Turns in one plane each, and the order they were made in; the first pair answered:
J_578:
[-10  -6   7  -1 -11  14  14  30  41  27  29 -30  14  11  16  28   3   5
  18] -> [ 31 -23   1 -11 -12  19  10 -10  37  15  10 -34 -21   1  -1  13 -35  21
  10]
[ -5  -1   4   7 -12   8 -14  22  -6  29  33 -34  -5   3   9   3  22  13
  -4] -> [ 17  -7   3   1 -11  11 -15   2  -6  26  22 -41 -19  -1   1   0   1  25
  -8]
[ 19 -10  -9  22 -24 -19 -14  -9 -41  -3  14   5 -57  20 -27  -1   3 -14
 -26] -> [-19   9   0  27 -20 -18 -10  27 -36   9  38   7 -22  27 -11  18  35 -30
 -21]
[-17  -7 -20  12  21  20 -14   3  10  -3  -4  14 -16 -10  -2  -8   0 -10
  -2] -> [-23   1 -11  10  25  24 -10   9  17   6   3   7   0 -12   0   1   7 -12
  -1]
J_833:
[-15  19   1  19  28  25  17  -1  14  -5 -16   9  11 -12  24  -4  -9  29
  -3] -> [ 18  13  22   9  26  17  12 -17  -3  -7 -22  -2   7 -19  12   2 -20  32
 -13]
[  2  -9 -31  -5 -12 -12  -1  13   0  -9   1  -4 -16  20  -6  -4   2  -2
  -6] -> [ -1  -1 -22 -12 -10  -3  10  17  15   7  17 -19  -4  16  -7   7   0   6
  -6]
[  5  -2   8 -12   7  11  18 -10  17  10  13  -7   1   1  -5  12  -4  21
   2] -> [ 15 -15  -2  -5   2  -2   1 -22  -8 -16 -10  13 -18   7  -8  -3  -6  14
  -1]
J_428:
[ -5   5  10   3  13  -2  -6  14  -6 -12 -17  13  30 -16  19  -3  18 -13
 -12] -> [  3   9  19 -12  14  12   7  10   9  11  -4 -11  32 -26  14   8   2   2
 -14]
[-15  -1  -3  11  -8 -12  -7   4  23  -8  15  -5   0   8   3 -10   0  25
   5] -> [-16  -1   3  14 -10 -20 -11  12  12 -11  16  -2   6  12   5  -8   9  16
   8]
[-16   5 -46  24 -38 -22  -6  29 -38  -6  -8   9  -5  13  11  -6  26 -20
   0] -> [  6  13 -10  -2 -36  -7  13  33 -18  39  26 -45  12  -3  -9  31  11  -8
 -11]
Pairs:
(two turns a pair)
[-19 -11  -3   4  -4  16 -24  16  11  23  22 -11   2 -14  20  12 -13   1
   0] -> [-22 -10  -8   6   0  19 -25   6  17  18  16  -5  -4 -19  23   5 -19   7
   0]
J_428 J_578
[ 18   3   2 -32  13   0  22 -16   1   4  -4 -15   7 -26 -10  -6 -20  17
   6] -> [-24   7 -14  -8  14 -13   8   8 -15 -22 -13  22  22 -11  13 -17  16  -5
  17]
J_428 J_578
[-30  10 -21   8   0   1  -4  -3  13  -9 -14  21 -11  13  12 -24   0  -2
  16] -> [ 19   0   7  -8  -3 -12 -14 -26 -13 -13 -28   6 -20   5  -7 -16 -17  -1
  -1]
J_833 J_833
[-25   9  -9  13  12   4   0   0   5 -16 -11  18   4   9   8 -12  13  -6
  11] -> [-12  12   7  -3  13  18  16  -4  24  12  11 -13   9  -2  -5   5  -3   9
   6]
J_428 J_428
[ 17  -4  13  -4  -8   2  -2   2   5   1  -2 -11   6  -9 -10   6 -15   4
 -16] -> [ -5  -3   0  12 -14  -8 -10  19  -4 -10  -3   6   7   6   2   0   5  -9
  -7]
J_578 J_578
[-17   1  11  -8   6   9  23  19   8  22  16 -15  22  -9   4  12   5 -10
   7] -> [-18  -7 -17  -3  12  18  23  -8  23   6  -4   0  -6 -13   8 -17 -18   8
  13]
J_428 J_578
[ 27   0  42  25  16 -48 -21  -3 -20  -5 -24  17  27  -3  -8  -5  33 -15
  -2] -> [ -4  19  36  13  25  -8  14  11  44  43  17 -16  37 -15  -5   7  18  12
   8]
J_833 J_428
[  3 -20 -16  -3 -32 -32  -3   2  -4 -19 -30  -9 -30  13  21  -5   1 -14
  -7] -> [ 15 -16  -6 -18 -29 -14  12  -5  19  10 -13 -39 -30   1   8   6 -22   3
 -10]
J_428 J_428
[  3   9  18  11   6 -14   5   0  -8  -4  -7   3  22  -6  -8  -1   5   1
  -3] -> [ 12   7  13   6   7  -9   7 -13  -1  -5  -8   0  11 -10 -12  -7  -8  10
  -3]
J_578 J_428
[ -2  -1 -12   0 -11  12   7  15  17  23  24 -23 -14   8  -5   7 -11   6
  -2] -> [ -1 -10 -18  14 -18 -10 -12  20 -16  -4   5   0 -19  21  -3  -1   7 -12
  -6]
J_833 J_578
[-15   0  13  14  10  -1   2  12  18 -10  -1   6  15  -8  -1  -4  12 -19
  -7] -> [  9 -11  11   7   8   1  -1 -12  15 -15 -13   4  -6 -13 -12 -14 -12  -7
 -11]
J_578 J_578
